One turn sends every row of this set to another row. A few are shown first. Where does it send the rows asked after them?
Regin: [ 22  -8 -13   1  21 -20  -6  -6  19  -4   0  -3   3   5  11   7 -20 -14
  34 -14   6   8  17]
Nege: [ 20 -28  18 -20  44  -1  11 -19   1  23  23 -49 -20  15 -13  -3 -12   7
  43  20  10  20   7]
nugel: [  7  -4 -12 -13  15 -18 -10  -3  38  -2   0  -8  10 -14  15  10 -10 -18
  16  -7   1   1  18]
tomur: [  5  -7 -12 -17  13 -18  -7  -5  39   0   0  -7   9 -15  12   8 -10 -17
  17  -7   4  -2  17]
Vez: [ -9   5   7 -31  34  -9  -3 -19  13  44  54   3  -1   1  -6  16   0  31
  15  13  -3  12  11]
lopib: [  3  -4 -10 -14  14 -17  -8   0  39  -1   1 -11   7 -14  13   9 -11 -17
  12  -9   2   3  17]
Muri: [ 28 -26  17 -17  43  -1   4 -14  -5  14  27 -45 -12  17  -5   3  -9  10
  44  26   9  24   4]
Tinot: [  9 -15  12 -34  42 -12   9 -27 -17  29  38 -25 -21  11  -5   2   0  31
  14  16  21  -7  -9]
siz: [ -6   6   4 -30  32  -6  -8 -17  10  40  53   4   1   1  -2  19   3  33
  15  16  -6  14  10]
meban: [ 13 -13  14 -31  41 -10   4 -23 -22  25  38 -27 -19  11   1   8   3  31
  12  20  19  -4  -9]
pafi: [ 14 -10 -14  -4  20 -19   3 -13  25   4  -4  -7  -3   3   2  -2 -23 -16
  34 -18   9   4  19]
gituv: [ -4   4   3 -29  32 -10  -9 -23  10  40  54   9   3   1  -2  16   1  34
  21  19  -1  13   7]
Pir: [ -5 -13  24 -31  41   5  13 -23 -10  39  14 -23 -23  -3  -7  24   3  10
  47  21  -7  12  -8]
tobon: [ 17  -3  -7   3  23 -16  -1   3  20  -5   3 -12  -5   7   9  10 -19 -18
  24 -16   2   9  21]
Nug: [ 14 -17   7 -35  38 -14   5 -35 -18  26  35 -19 -15  11  -4   0   0  32
  22  18  24  -6  -9]
bup: [ -1 -15  -9 -25  -1  -9  -6   4  38  10  13 -17   7 -22  19  17  -8  -6
   4   3   1   1  17]
kado: [ -1 -22 -13 -28  -4 -11  -7  -5  41  12  12 -11  12 -22  18  11 -11  -5
  12   5   6   1  15]
fovo: [ 10  -7  -6  -2  23 -17   7  -2  26   5  -3 -16 -10   5   3   2 -24 -19
  22 -21   5   6  22]
zas: [ 32 -31   9 -19  40  -4   2 -24  -3  14  26 -37  -4  15  -7  -2 -11  13
  53  28  15  20   1]
Lalon: [  3  -4 -10 -16  16 -19  -6  -3  39   2  -2  -9   7 -14  12   7 -12 -19
  16  -8   2  -1  19]
Gemus: [  6 -12  22 -28  37   8   1 -18 -17  29  18 -19 -17  -1   2  29   9  14
  49  24  -6  17 -12]
muz: [  0 -17  16 -34  35   4  10 -34  -8  40  13 -14 -18  -3  -5  18  -1  14
  55  23   0   9 -12]
rizu: [  3 -20 -11 -24  -2  -9 -10   2  36   7  13 -13  12 -23  22  16  -8  -5
   9   4   3   2  15]
disaz: [  7 -15  16 -31  33   5   1 -30 -15  31  14  -9 -10  -4   0  22   4  16
  59  27  -2  13 -15]
mav: [ -8   2   3 -32  32  -9  -4 -25  14  44  51   6   2   1  -5  14  -1  33
  18  13   0  11  10]
nibod: [ -4 -18  -9 -27  -2 -10  -4  -1  44  14  13 -17   6 -22  17  12 -10  -8
   9   1   3   0  16]
nira: [ 18 -14   9 -30  39 -12  -1 -29 -21  21  39 -18 -14  10   1   6   4  35
  19  21  20  -3 -11]
Ves: [ 23 -33  11 -22  42  -5  11 -28   3  23  23 -38 -11  15 -13  -8 -14   9
  52  21  14  16   5]

zas moves to Muri
fovo moves to pafi
siz moves to Vez
And these:
meban moves to Tinot
muz moves to disaz
kado moves to rizu

